Named moves, each a turn or a mirror, and the order they were made in; the first pair answered
J (before => after):
[  6 -14  -5 -27  -2  27   7  29   9  26 -21 -34  -7  -7 -20  47  11  10
  -6  -2   3  22 -21  62  24 -12   3  -2   8  11 -11 -36  10  13   6 -29
  11   9 -32 -44  -9  47   2  37] => [ 21  11 -14 -19  24  19 -10  17  11  50 -14 -23  -9 -13 -34  43 -25  -7
  38   3 -14  41 -19  17  28 -31  27 -28  -7  -5   4 -39  -2   7 -16  -8
   7  15 -16 -37   7  34   3  30]
[-18   7   2  14 -14  17  -7 -15  11  17 -26  -1   1   5  -1  -1 -21  15
  17 -21 -11   0  12  20 -15  11  20  12 -17  -7  -2 -36  15 -11 -17 -23
  22  17 -16 -42 -29   3 -23  -5] => [-18  14   3  13 -11  14  -7 -15  15  21 -22   0   3   3   0  -3 -20  14
  21 -19 -17  -1  16  16 -14   9  21   8 -19  -8  -3 -37   9 -11 -22 -18
  22  19 -15 -40 -27   3 -20  -8]
[-18 -39  19  15  24 -19   5 -32  23 -18  27  13  10 -13  -4  28 -12  -7
  38  -8  -9 -13  -8 -19  -3   8  -4 -15  -8  -3  -3  12  11   2  -7   8
 -32 -21  23  19   9 -12  29  -8] => [-26 -47  26  12  11 -18  15 -25  20 -28  23   7  11  -9   3  29   8   6
  12 -11   3 -22  -8   6  -7  21 -12   0   3   3 -14  13  22   5   6  -6
 -28 -22  15  17   2  -6  29  -3]
[-11   0  -3 -13  -3 -11 -13 -14 -17   9  14  -3  19   9   6  18 -27   1
  19   1   0  15   8   0  -8 -16  19   1  -9  -8   3  -5   7   3  -4  14
   2  -1   0   3  -9 -15 -18  -4] => [-20 -10   6 -20 -15  -9  -4  -7 -21   1  12  -6  19  10  11  21  -8   9
  -1   2  10   3   9  27 -11  -4   7  15  -2   1   0  -5  17   6   7   4
   3   0  -4   1 -17  -6 -14   0]
C (before => after):
[ -6  -5  11   4  -1   8  21  18  -2 -14  -3  -1 -10 -19   5  -5   9  -4
 -42 -13   7 -15 -23  16  13 -12 -16   8  18  16  -1   6  19  20  20   9
  -6   2  23 -12  21  28   0  -5] => [ -4  -2  10   4  -4  11  21  14  -3 -15  -3   1 -11 -17   4  -6  12  -3
 -41 -14   4 -13 -20  15  14 -14 -16   8  18  17  -3   5  19  18  20   7
  -8   2  22 -13  19  28   0  -4]
[ 25   0  -8  -3  28   0 -10  -8 -28  25 -22  22   9   4   0  -5  -6   5
   3  18   5  -5  -3   7  -8  18  59  -7 -22  -2  15 -24 -15 -30  -6  13
   7  -4 -17 -26  -1 -14   4  19] => [ 17  -1 -10  13  44  -6 -14 -26 -10   9  -6  17  20   3   5 -25   4 -11
   3  18  -1  -3  -8 -14 -16  15  47 -20 -28   0  20  -6 -17 -23  -2  25
   3  -6   0  -9  11 -30   2   7]
[  4   2  -7  17  19  -5   0 -17  -1   6  11  16   7  -5  14  -7 -14 -19
  10  -9  12   4  -1  -7  -4   0  -1  -1  -9  -2  -7  25  -6 -13  -9  18
  -4  -3   5  12   0   0  -8 -11] => [  9  -1  -2   1   7   0   2   0 -17  18   6  20  -1  -8  15   8 -20  -6
   8 -10  21   2   3   8   1   8  10  10  -3  -1 -10   5  -4 -18 -13  10
   1   1 -15  -3 -12  14  -5   2]
[-13 -23  -6  16  -2  15  24 -17  22  -9   9 -18  13   6  -2 -21  11   1
 -27 -30   4   3 -13   5   0   8 -23  19 -16  13  -7   9  10  -9   5 -16
  16 -31  22  -8  16  13   6 -22] => [-19 -34   0  -7 -12  11  23  -5   1  -9  14 -17  15   7  13  -7  -2  19
 -32 -32  13   4  -3  23   3   6  -9  34  -9  13  -5   3  19 -11   9 -17
  18 -23  12 -10  -2  22   0 -14]
V (before => after):
[-22  17  13   1 -19 -16   8 -33   6 -18   6  -8   3   9  18  -3  -4  14
  -1  11  -8 -10 -14   1 -29  21  -1  -1  -6  10  -5  10  16  31   5  42
  16  -3   1   4   1 -17  -6 -18] => [-20   0  27 -18 -27 -12  11  -5 -11 -18  -3  -4   1   6  18   1   1  27
 -26  10  -1 -10  -1  27 -10  18   0  12   8  12  -8   5  27  27  22  25
  10  -3  -7  -3 -10   3  -5   6]
[ 18  31 -17   6 -18  25   2  17  -3  28  -4   5  -1   3 -27  20 -23   5
  34  -1   6  -4   0  11  18 -12  14 -10  18 -10 -10 -25 -12 -14 -26  -3
  17  19  -4 -23  25   8   8  -1] => [-10  18 -19  19   4  -1  -9 -13   6  -8  30  -7  14  10  -6 -18 -15 -18
  26  -7  -5  -1  -3 -19   9 -30   4 -23  13  -2  14  15  -8   3 -13  22
  -8  12  25  19  41 -24   0 -27]
[ -6  -4  -9  50 -11   0   1 -40  26 -21  21   8  19   6  12 -22  38 -11
 -10 -13  -2 -12 -16  -8 -29  13 -20  24 -25   7 -17   2   4   4  15   3
   7   3  17  -6  28   0 -18 -35] => [ -5 -33   8  18 -27   6   3  -3   2 -31  10  10  16   1  16 -20  43   5
 -50 -16   5  -8  -2  32 -11  12 -19  42  -3   9 -22  -3  25  -2  31 -14
  -3   3   6 -12  17  25 -21  -3]

Between the rows of a pair lie 2 to 3 moves.
[-19  -4   7   7  -4  -8  12 -23   2  -8  29  -1   4   2  18  -8   9  -3
   7  -8  12   1 -10   4 -14  14 -18   8   3   9   0   9  -7  13   4  -5
  -1  -4   1  -1  -6  -4 -16 -11] => [  7  17  -1   5  -2   0   4 -16  -8  21  14  10  -6  -7   0  10 -18  -6
  37  -3   8  15  -4 -12  -5   7   0   1  -6  -4  -1 -10 -15  -1 -13  -4
   5   1  -4 -18  -7   4 -10  -3]  C then J
[-27 -12  -4   2  11 -20 -30   2 -11  11  43   2 -10   7  14  -8   4   6
  18  -8   7   8  18  -7 -23   0  13 -21 -16 -17  13  40   2  22  14  19
   0  -8   3  11  -7  15 -12  -6] => [-15 -13   0 -10 -10   0 -17  25 -18  26  21   7 -18   4   4  20  14  28
   3  -5  22  -5  13  28 -22  20  11  -5  -5 -12  -5  18   3  10  14  -2
  15  -7 -22 -17 -22  41  -5  10]  J then V
[  8   2  -2 -10  -8   8   8   8   5   5 -27   0 -14   0  -9   5  -5   0
   7   3   3   4  -2  17   2  10  -5   9  -5  -4 -25 -10 -15  -1 -10 -12
   1   9   2 -12   6   5   9   1] => [ -3   2  -7   5  14  -3   1 -11  12  -9  -8  -3  -6   4  -2 -15  -6 -15
  14   3  -7  10  -4 -13  -5  -2  -7  -3 -14  -7 -11  11 -16  10  -6   7
  -9   7  19   7  17 -16   4 -13]  J then V
[ 13   6  -1   6  -3   0  -1  -4  -4   9  -5  -3  -3  -6  -6  11 -12  -1
  12   6   3   4   1  -3   1  -6   5   1  -8  -5  -7  -7  -9  -1 -13   0
   4   1  -8 -12   9   0   2   2] => [ -1 -10   4  -7   0  -2  -4   6 -14 -11  -2  -7  -2  -6  -4   2  -4   2
 -10   0   1   6  12  10  10 -12   5   6  -2  -1  -1   5   1   2   0   2
  -9  -1  -3  -2  10   9   1  10]  V then V
[-17   1  -5  -9   5 -16  -5  -6 -11 -15  18   3   7   5  15 -11 -19  -3
   7  -5   3   4  -1 -16  -7 -16  21  -1   8  -1  12  11   4  -4  10  13
 -16   2  15  13   6  -7 -15  -2] => [ -6   5  -6 -13 -16   3  12  11 -14   4  -8   3  -2   6   2  17 -10  16
   2   0  17  -8  -2  14 -10   6  21  14  16  -3  -8 -14   3 -11   5 -14
   5   2 -11 -18 -10  14  -6  10]  J then V
[-29  23 -24  42 -28 -16  10 -33  27   7  21   0   4  34   5   1   8 -21
  45   0   1 -16 -37 -22 -56   2  -1   7  -3  28 -14  -9   7  20  -3  20
  16  -5  10   9   1  10 -10 -27] => [-20  20 -19  57 -13  -7  12 -17  45  -9   5  -3   0  26 -20 -24  41 -35
   7   0  -4 -17 -41 -18 -36   3 -20  -5   4  33 -19   9  -2  19   6   5
  10 -13  18   9  20  15   4 -17]  V then V then C
[-21  -6   7   1 -21   0   0   4  10  -7   2  -2  -2  -4  -4 -14  13  11
 -25   2   4 -11 -11  19   0  -4   4  -2  24 -11   6  14   3   3  16 -15
   5  -7  -3   8  -2   8  -5   8] => [-26  -4   6   7 -21 -11  -3 -13  12  -8  18   1   5   3  10 -15   8   8
 -10   3  -1 -11 -12   5 -12  -5   7  -3  19 -11  11  18  -3   7  12  -3
   2  -8   3  17   0  -6  -8 -10]  C then V then C
[  5  14  -7   7  19  -2  -1 -20   1  10  14   3  -8   2  -4  -1 -22  -4
  23   0  -1   9  -4  -7  -6  -5  15  -8 -15   0   8  -4  -8  -2 -16   6
   4   2   3  -5   0  -5  -1   4] => [-10 -17   1  -9  13  -4  -5  -5 -10 -21  19  -5  -3   4  10 -15  -4   2
 -15  -8   3   6   5  13   0 -10   6   6   2  10  11  11   1   4   4   1
 -11  -1   3   8  -3   0  -4  16]  V then J
[  3 -37  -3 -14  16  15  -5  17 -15 -18  -2  -4  -6   0 -29  -8  -5  18
 -23   7  -4 -11  13 -14  24   4   4  12  24 -11   3 -15 -34  -9   4   4
  -5   0  -4  -5  12 -11 -19  11] => [  8 -16 -15  10  17  15   1 -14   9  -8   4  -8  -3   9 -29  -5   3   9
   2  11   0 -22  -9 -31  -3  18  -5   4  11 -11   3 -19 -46  -7 -11   8
  13  -4  -2 -10  13 -31 -21 -13]  V then J then V
[  8  18  -6   1   8  21  29  -7  -5  18  10 -19 -10   2   6  16 -38   7
  16   3  23  -3 -12   5 -34  -1  33  14   0   3 -11 -18  -3   4 -16   9
  19  42 -22 -14 -23  22 -13   6] => [ 24  18  -5  24  25  41  33   7  22   9 -17 -21 -17  -2 -26  -8   1  -7
 -22   5  15  -1 -17  12  -8   0   8  -4   2   5 -20  -4 -20   2 -11 -15
  11  32 -12 -18   6  27  10  16]  V then V then C
[  9   6   0 -32   2   3  13  21 -24   4 -19  19 -11   5 -12  41  12 -16
   1  16  26 -31 -10   0  -7  13  15  12 -32   3 -10 -19   7  -9 -18 -20
  12 -12  -5 -21  -3  17  -1  30] => [ -9 -14   8 -23   7  -1  18  17 -10 -28 -12   3   1  10  -7  18  45 -18
 -31  11  25 -42 -14   9 -12  19  -9  11 -23  15 -10   4  14   4  -2 -23
   0 -23   5  -6   4   8   1  26]  C then J then V
[ -1   7   5 -19  -3  11   0  29 -23 -14 -11  12  -3 -18   0   1 -20  -7
  -6   0  14  23  -1   1   8 -15  14  24  -6   6  11  -5   6   4  11 -14
  25   6 -16  12 -24  26   2   0] => [ -9  15   3  -2 -14  17  14  14  -5 -15 -12  -2   1  -8   0   8   2  -7
  -3  -3  21   6 -16  10 -11   3   0  30 -10  14   3  -6   7   6  12 -21
  38   0 -23   2 -34  19   2 -10]  V then J
[ -8 -14   1 -20  13   2   4  21 -27 -13  21 -16  21  19 -22 -15  18   3
 -27   0  -4  10  25  25   9   9  16  -9   6  -1  -4  45 -12  24  24 -12
 -16   8  15  10   1  10 -19   3] => [ 20  25 -10   9  16  20  13  10  -5  26   1  -8   8  15 -50   8  21  -2
  11   9  -5   5   8   7  -1  29   7 -22 -11 -12 -20  19 -35  14   0 -24
  14  11   3 -21  11   9 -10  -7]  C then V
[-20 -17  -2   9   0  17   5  -3  17 -29   1 -12   6   4  -1 -18  30  -9
 -27  -5   5   0  -1   7  -7  11 -11 -10  10  11  -3  14  -2   7  11  -3
 -15  -7  17   1  -6   3   9  -3] => [ -6 -23   1 -12   6  16  -7  24  -3 -18  -4  -4  -4  -8 -11 -15   3  -7
 -26  -6   0  17  16   7  19  -7   5 -12  12   3   0   6   0  -2  10  -5
 -25  -1  11   1  -5  21  11  26]  J then V
[-10  -7  -7 -30 -21 -17 -16  20  -9  -1 -14   3 -18   3  15  28   2  16
  -7  13  11  -1 -17  22   9   1   7  16   6  -4 -21 -11  -2  -4  -4 -13
  -4   2 -18 -20 -11  13   9  26] => [  4   7 -11   0  -4  -1 -13  14  17  -2 -25  -1 -21   4  -9  12  25   1
 -15  12   1  -6 -29  13  13   7 -14  -1   4  -5 -29   3 -20  -5  -9 -19
   1  -6 -11 -20   9  10  26  21]  C then V then V
[ -2  -1 -21 -10  15  27  11  -2  12 -33  12 -22   8 -12  12   3   6  -5
 -37   3 -10  -5  21  11   3  22  15   0  -9  20 -32  18  -2   2  13  32
 -21  -8   1   8   1  -1  -4  -5] => [ 14  14 -25 -19  22  27  -1   2   1 -13  12 -11   3 -16  10  12 -27  -7
  -8   6 -21   9  31  -8  10  10  37  -6 -20   8 -19   7  -8  -4  -3  40
 -21  -1   1  10   1   1  -5   0]  C then J then C
